One turn moves every row onto another: examples first, then more rows asked
R: [ -2   4  18  -7 -52 -29  -9   0   2  -6  28  -6 -21 -18  32]
H: [-20   2  22 -30  -8 -33 -10  15 -10 -14  22 -22 -36  13 -23]
K: [ 10  19  23 -21 -23  -6 -14  60  14  13  24  14 -15 -26   1]
Z: [-15 -11  30  -3 -40 -23 -20  -9  -2 -30  -2  12 -15  -6  29]
L: [-20 -29 -11  41   5 -13  30   7   5   8  -3  -3  32  28   2]
W: [-38   6  18 -20   0 -28 -17  14 -16   0  12 -12 -13  11 -39]
Y: [ 11   4  27 -19 -17  -3 -19  40  12  32 -11  30   0 -28 -11]
D: [ -8   2  16 -30 -10 -37 -11  23   2  -6  35 -31 -29   2 -20]
S: [ -1 -37 -24  33 -15 -11  23  44  28 -20  11  20  23  -3  17]
C: [-20 -28   5  42   0   2  26  41   7 -14 -12  12  37  18  17]
U: [-34   5   0  24 -28  -9  64  31 -24 -10 -14  -1 -14  -4  -5]
E: [-16 -37   1  12  13 -29  29  66   4  20  -6 -26  26  -1   5]
G: [  2  13  26 -26 -24  -6 -10  54   4  26  10  18 -10 -27 -13]
V: [ -1 -23 -12   4 -18 -15  61  14   6  13 -26 -14  -5 -19 -32]
F: [  7 -21   7   7  -8  -3  57  40  10 -34 -32  12 -26  -6  -3]
T: [  2 -11  22  -9 -58 -23 -11  -7   5 -13  13   8 -19 -20  27]
J: [ -3 -39   7  22  28 -10  28  35  15   2 -21  -6  25  26   2]
B: [-13 -17 -21  30  12 -32  33  18  -8   4   7  -7  -7  38  29]

L goes to J
U goes to V
B goes to E
And these:
T goes to H
R goes to D
Z goes to W

One turn moves every row onto another: examples first, then more rows asked
zumep: [ 34  -5 -25   8  25 -19 -27  -7  39  10  35 -15  35 -15 -33  23   9   5]
digo: [ 23  13  16 -16   3  -6  48 -17  13  13   4  -8   1 -23   9 -28  17 -12]
pibo: [ 12 -15  15  25  -2 -38   5  14  21  14   7  -2  15 -23  39 -48 -23   6]
fale: [ 26 -18  27 -12  33   3 -24   8  21  12 -21   2   0 -34  41 -11  18  -5]
gup: [ 21  -9  24  -3  33   1  -6  -9   8  -7  47  -1  26 -12  32 -12   0   7]
nitot: [ 23   2 -37  -5 -22  18   3  -8   6  18 -34  -7  -3 -12 -31 -40 -28  -7]
zopo: [ 21 -19 -19   7 -21  10  20  -2   4  15 -50  14  -6 -19 -12   2 -44  23]
Ker: [ 15 -14   1 -23  11   1  11 -23  47   6  -5  18 -23 -21  30 -34  26  19]
ravo: [ 25  -7 -18  21 -11 -16   9 -14  31 -10   9  13  38 -23   9  -8 -13  64]
sedi: [ 10   1  24 -13  37   9 -18   0  -5   2  33  -1  11  -9 -15 -28  18 -23]
Gasez: [ -2  -3  18  40  14 -42   0  19   8  21 -16  11  -5  -9   5 -43 -21  -1]
Mefeg: [ -8 -15 -41  12 -13   1 -22  -9  11   3 -14 -12 -24  13 -39 -35  23  10]
Fupu: [  6  -6  32  17  13 -26   1  22   8  28 -15   6  -8 -32 -19 -44   4 -18]
pimeb: [  6  -9 -60   8  28  -7 -20  14  20   7 -10 -14   2 -10 -24  41  -7   8]
kala: [-15 -46 -34  16 -17  -4  -9   0   8  -9 -27   0 -14  11  -5  -1  -3  50]
tekar: [  5  10 -18   5  -5   3 -15   1  10   3 -20  14  16 -16 -67 -42  17  15]
livas: [ -5 -12 -32   6  35  11  -1  19 -17   4  10 -20  16  -5 -24  31 -27  32]
suko: [ 10   3 -34  10  39   4   2   2   3   6  33 -32  23 -12 -15  30 -20  32]
laton: [  6  -1  -1 -16  17   4   3 -18  41  10 -21  21 -36 -11  -5 -47  29   3]
mifud: [ -7  -2 -43  -8  30  20 -12  18 -15   2  15 -32  21  -7 -36   9 -16   8]
foles: [ 36   4 -12  -5 -11  -1   0 -18  36  -2  19  -3  36 -37 -31 -30  25  24]
reg: [-17  -1  17  14  43   3 -21  15 -25  -3   2  22  -1  15 -14 -23  -7  -7]
toviv: [ -2  25   7  -5   5 -11  32  -2  -5  12 -19   0 -13   7 -14 -43   4 -22]
Rus: [ 18   9  24   9  52  -8 -23  -1  18  22 -28   8 -22 -20  14 -17  21 -13]
dubu: [ 13 -12   3   3  22  -8 -31   8  18   3 -23  -1   1  -5  64 -29  -5   3]
fase: [  7  15   0  25  45 -16 -32   1  14  14 -28   7 -16   4  34 -33   0  -1]
gadu: [ 18 -35 -23  12  15 -21 -18   9  24   1  16   2  33 -11  -9  43 -14  30]
Pobi: [ 10  10 -45  -4  32  14  -9   1  -1   6  38 -41  26  -9 -25   6 -11  17]
Repeg: [ -8 -30 -39  13  10 -12 -37  26   6  -2  -7   5  27  12 -27  19 -19  16]
mot: [  2 -20  -8  -6   8  -6   9 -12  39   2 -18  29 -26   1  43 -31   1  34]
luzen: [ -8  -5 -21  32  -7 -10  -2   7   2  -9 -29  32  21  -1 -28 -16 -18  54]
supak: [ 19 -10 -67  -6  20  -1 -24   8  33   5   6 -26  16 -16 -12  35  -3   4]
Kul: [ 50  18 -32   5 -10   9  15 -34  30  27  -5 -15  -1 -24 -18 -32 -16  -1]
dazug: [ 15  -7 -66  12  26  -9 -21   7  29   4   3 -19  14  -6 -10  39 -11  11]
tizu: [ 13  -9 -61  -7  24   2 -22  16  23   5  -5 -17   9 -17 -29  38   2  -4]
kog: [-11  -5 -12   0  16  -5   3  -8  28   7 -34  35 -36   9   9 -42  11  17]
pip: [ 22 -20  33   2  -1 -24   2  18  20  21   7  -6  13 -41  17 -45   3 -13]
laz: [ 49   1 -15  17  -4   0  32 -28  29  23 -14   6  -1 -31  -2   4 -33  31]
bafu: [ -5 -11  18  23  35 -10  -7   6  -9 -13  17  21  14  13  30  -5 -28  21]
miro: [  8  -3 -44   8  19 -11 -43   8  20  10  12 -11  27   6 -53  -2   4 -12]
sefik: [ 25  -6 -25   8   1  -3  -4 -35  40  14  22 -26 -17 -13 -32 -19  43  20]
sebup: [-12   6   1   9   0 -16  40   5 -11   2 -32  12  -6  14  21 -31 -25   5]
kel: [ 14  -2  11  -8  -4 -14  51  -9   7   0  -3   0   8  -8  43 -13 -14  14]
Salu: [ 21 -39 -16  15  -6  -7  10 -25  35  -1  11  -8 -10 -20   4  18  18  55]

gup goes to bafu
mot goes to kog
And these:
Mefeg goes to sefik
toviv goes to digo
Rus goes to fale
suko goes to livas
pimeb goes to tizu
Gasez goes to Fupu
nitot goes to Kul
luzen goes to tekar
zumep goes to gadu

